Rows swapped in pairs by one turn or mirror: which row each one swaps with:
The rows were stretched afterwards, more along some directions than others.
buvo: [-3.34, 2.00, 1.50, -0.64, 2.50, -2.20, 3.85, -1.81, -1.80, -1.10, 3.36, -2.44, -1.02, 1.49, 0.77, 0.23, -0.83]
gis: [1.60, 2.79, 0.60, -1.36, 1.48, 0.11, 0.23, 1.62, -2.16, 1.91, 0.42, 1.44, -3.56, -3.56, 2.92, -1.91, 1.97]
fet: [-1.19, 1.63, -0.17, -2.79, 1.57, 0.59, 3.46, -0.59, -2.09, 1.48, 0.65, -0.42, -0.81, -3.18, -0.14, -1.32, 0.66]
Fomar: [-4.33, 0.54, 0.89, 2.07, -0.83, 0.49, -0.13, 0.26, -0.69, -3.50, 2.49, 2.31, 4.01, -2.84, -0.51, -2.42, -2.38]
kad: [-4.52, -0.88, 0.55, -0.76, 0.05, -0.08, -0.21, -0.09, 0.09, 0.12, 3.21, 2.49, -0.28, -3.18, -0.53, -3.30, 0.78]
lakon: [-4.29, 0.15, -0.26, -1.30, 0.58, -1.19, 0.15, -1.90, 0.29, 1.07, 3.04, 1.14, -1.39, -2.14, -0.94, -2.53, 1.32]
zitu: [0.97, 1.09, -2.03, 1.39, -2.29, 1.04, -0.72, 1.28, 1.75, 1.64, 4.65, 0.75, -1.56, 1.25, -1.94, 0.55, -1.97]
noget: [1.56, -2.82, -3.74, 0.43, 0.55, -1.65, 2.06, -0.70, -2.33, 3.31, 0.37, -0.31, 0.35, -0.30, -0.96, 1.25, -1.40]
pil: [2.46, 1.44, -0.82, 2.39, -0.70, -0.26, -1.76, 2.07, -0.38, 1.85, 3.67, 1.44, -2.14, 0.59, 0.20, 0.49, 0.87]
Ritum: [-2.87, 1.16, 2.69, 1.03, 0.35, 0.49, 2.21, 0.79, -1.80, -4.52, 0.77, 0.56, 2.98, -0.63, 0.34, -0.18, -1.66]
fotu: [-2.57, 1.00, -1.22, -2.02, 3.08, -3.28, 3.65, -3.40, -2.00, 1.77, 4.15, -3.37, -3.41, 1.45, 0.30, 0.43, 0.21]
tilin: [0.53, 0.99, -2.06, 0.54, -2.27, 1.28, -0.95, 0.20, 2.05, 1.36, 4.36, -0.55, -1.84, 1.83, -2.02, 0.88, -1.82]
mator: [-0.44, -3.96, 0.89, 1.03, 1.42, -0.59, 1.15, 0.37, -1.98, -1.72, -1.98, 2.18, 0.23, -1.56, 0.91, -1.22, 1.86]
Mis: [-0.01, -3.58, 1.49, 2.21, 1.40, -3.64, 3.43, 1.96, -2.72, 3.19, 1.24, 1.82, 1.55, 0.39, -2.00, 0.69, 2.57]
punub: [0.10, -4.36, 2.30, 2.23, 1.15, -3.46, 2.57, 2.05, -3.34, 1.33, -0.70, 1.99, 1.55, -0.67, 0.71, -0.11, 2.96]
funo: [-1.26, -2.81, -1.09, -2.12, 0.70, 0.65, 1.35, -2.78, -1.72, -2.46, -1.15, -1.08, -0.58, -0.40, 1.78, -0.83, 0.24]
zapup: [4.67, -1.73, -2.52, 0.99, -1.91, 2.55, 0.02, 2.40, -0.63, 2.10, -1.38, 1.00, 0.56, -1.46, -1.50, 0.29, -0.30]
Vazug: [-2.95, -1.48, -1.80, -3.55, -0.52, 1.91, 0.99, -4.08, 0.82, -3.06, -0.65, -2.27, -0.76, -0.45, -0.33, -1.65, -2.46]
saso: [-3.47, 1.23, 2.35, 1.17, -0.11, 0.54, 2.89, 0.72, -1.67, -4.68, 1.26, 0.33, 3.27, -0.52, 0.55, -0.26, -2.72]
vod: [-2.77, -0.43, -0.19, -0.40, 0.81, -1.59, 3.95, -0.34, -1.29, 2.52, 3.10, -0.72, 2.20, 0.15, -3.39, -0.17, -0.70]
doro: [-0.07, 0.03, 0.50, -2.87, 0.19, -0.58, 0.28, 0.92, 0.95, 4.76, 2.66, 0.28, -4.97, -0.64, -0.17, -1.92, 4.68]
sot: [2.93, -2.20, -3.59, 0.64, 0.79, -1.10, 1.79, -0.80, -1.90, 3.47, -0.05, 0.04, -0.89, -0.81, -1.90, 0.64, -1.12]
fos: [0.74, 1.33, -1.73, 1.89, -2.06, 0.71, -0.90, 0.58, 1.41, 1.38, 4.88, 0.27, -1.28, 1.36, -1.74, 0.63, -1.49]
bogof: [1.56, 2.37, 2.29, -1.01, 1.32, 0.18, -0.68, 2.34, -1.16, 1.48, -0.21, 1.81, -4.20, -4.42, 2.76, -2.03, 3.17]
Tutol: [-2.39, 0.82, -3.35, -2.35, -1.79, 2.64, 0.13, -3.73, 2.75, -0.89, 2.95, -2.63, -0.91, 1.26, -2.71, -0.91, -3.22]
narez: [2.62, -1.18, 0.61, -0.94, -1.79, 2.51, 0.10, 3.43, 0.79, 1.49, -0.87, 1.03, -0.79, -0.44, -0.71, 0.23, 1.34]
rus: [-2.80, 1.43, 0.71, -1.49, 2.66, -2.11, 4.23, -2.64, -2.18, -0.69, 3.16, -2.78, -2.03, 1.50, 1.35, 0.59, -0.16]
Dega: [2.90, -0.22, 0.20, -1.63, -1.33, 2.26, 0.14, 2.67, 0.94, 2.05, -0.77, 0.36, -2.68, -0.24, -0.43, -0.14, 2.38]
biv: [-2.78, 0.94, -3.93, -2.54, -1.88, 2.17, 0.39, -3.46, 2.73, -0.34, 3.40, -3.09, -0.85, 1.66, -2.76, -0.75, -3.47]
gab: [-3.36, -0.71, 1.10, -0.33, 0.55, -1.74, 4.42, 0.88, -1.68, 2.24, 2.93, -0.18, 2.37, -0.47, -2.60, 0.16, -0.29]
Pused: [-2.21, -1.67, -1.49, -2.82, 0.17, 1.60, 1.30, -3.04, -0.10, -3.31, -1.34, -1.28, -0.89, -0.98, 0.85, -1.20, -0.97]
Kiles: [-0.52, 2.53, 0.23, -2.04, 1.66, 0.58, 2.52, 0.81, -2.06, 2.05, 0.06, 1.05, -1.77, -3.16, 0.86, -0.85, 1.45]
Vot: [2.63, 0.94, -0.11, 2.52, -0.33, -1.16, -1.10, 2.44, -0.96, 2.16, 3.00, 1.97, -2.15, 0.70, 1.26, 1.19, 1.79]
bozit: [-2.12, -0.59, 0.59, -2.58, 0.26, -1.37, 0.24, -0.58, 0.84, 3.87, 2.50, 0.99, -3.86, -1.96, -0.57, -2.32, 3.90]
dev: [0.97, -0.04, -0.46, -2.65, 0.07, -0.12, 0.08, 0.82, 1.25, 5.14, 2.84, 0.45, -4.41, -0.84, -1.10, -2.34, 4.00]
mefos: [-4.00, 0.69, 2.00, 2.12, -0.78, 1.21, 0.97, 0.75, -1.10, -4.57, 0.58, 2.67, 3.92, -2.44, -0.57, -1.33, -2.59]
lado: [-2.51, 1.75, 0.81, -1.20, 3.41, -2.19, 3.82, -2.62, -2.00, -0.57, 2.99, -2.23, -1.91, 1.31, 0.72, -0.17, -0.13]
Lezu: [-4.20, 1.05, 0.74, 1.35, -0.42, -0.48, -0.58, 0.05, -0.02, -1.32, 3.11, 2.52, 1.83, -2.86, -0.50, -2.86, -0.85]
fovi: [-4.08, 1.14, 1.63, 2.35, -0.95, 0.47, 0.85, 0.66, -0.66, -4.20, 1.27, 2.50, 4.13, -2.44, -0.15, -2.13, -3.09]
nuva: [0.50, -2.85, 1.35, 1.69, 1.80, -3.31, 4.43, 2.34, -3.01, 2.96, 0.78, 2.48, 1.37, -0.29, -1.65, 0.50, 2.33]
ropem: [-3.02, -0.01, 0.49, -1.11, 0.87, -1.00, 3.96, -0.13, -0.27, 2.13, 2.38, -0.72, 1.26, -0.47, -3.10, -0.43, -0.54]
reda: [-4.02, 0.87, 1.08, 2.10, -0.70, -0.28, 0.58, 0.30, -0.04, -1.69, 3.11, 2.70, 1.78, -3.09, -0.87, -2.45, -1.30]
tep: [-2.46, 0.37, -0.39, -1.73, 2.83, -3.82, 3.33, -3.07, -1.45, 2.70, 4.58, -3.18, -3.88, 1.08, 0.12, 0.11, 0.93]
Riliv: [-3.06, -1.16, -2.38, -3.28, -0.90, 2.44, 0.63, -3.89, 1.08, -2.59, 0.11, -2.98, -0.84, 0.07, -0.40, -1.82, -2.55]
peb: [4.31, -3.13, -2.11, 0.58, -1.40, 1.87, -0.01, 1.92, -0.92, 2.96, -1.11, -0.28, -0.22, -1.29, -1.77, 0.32, -0.19]
Riben: [-0.43, -3.78, 1.49, 1.09, 0.56, -1.43, 0.95, 1.10, -2.59, -1.39, -1.23, 1.16, 0.72, -1.02, 1.81, -0.71, 1.80]
nez: [3.14, -0.71, -0.19, -1.55, -1.21, 2.17, -0.34, 1.91, 1.32, 2.65, -0.84, -0.07, -2.93, 0.13, -0.87, -0.14, 2.89]
damur: [-1.54, -3.33, -0.22, -1.97, 0.80, -0.23, 1.71, -1.96, -1.25, -2.39, -1.89, -0.73, -0.73, -0.84, 1.29, -0.78, 0.09]

gis swaps with sot
dev swaps with nuva
saso swaps with Tutol
Riben swaps with lakon
noget swaps with bogof
bozit swaps with punub
reda swaps with funo
kad swaps with mator

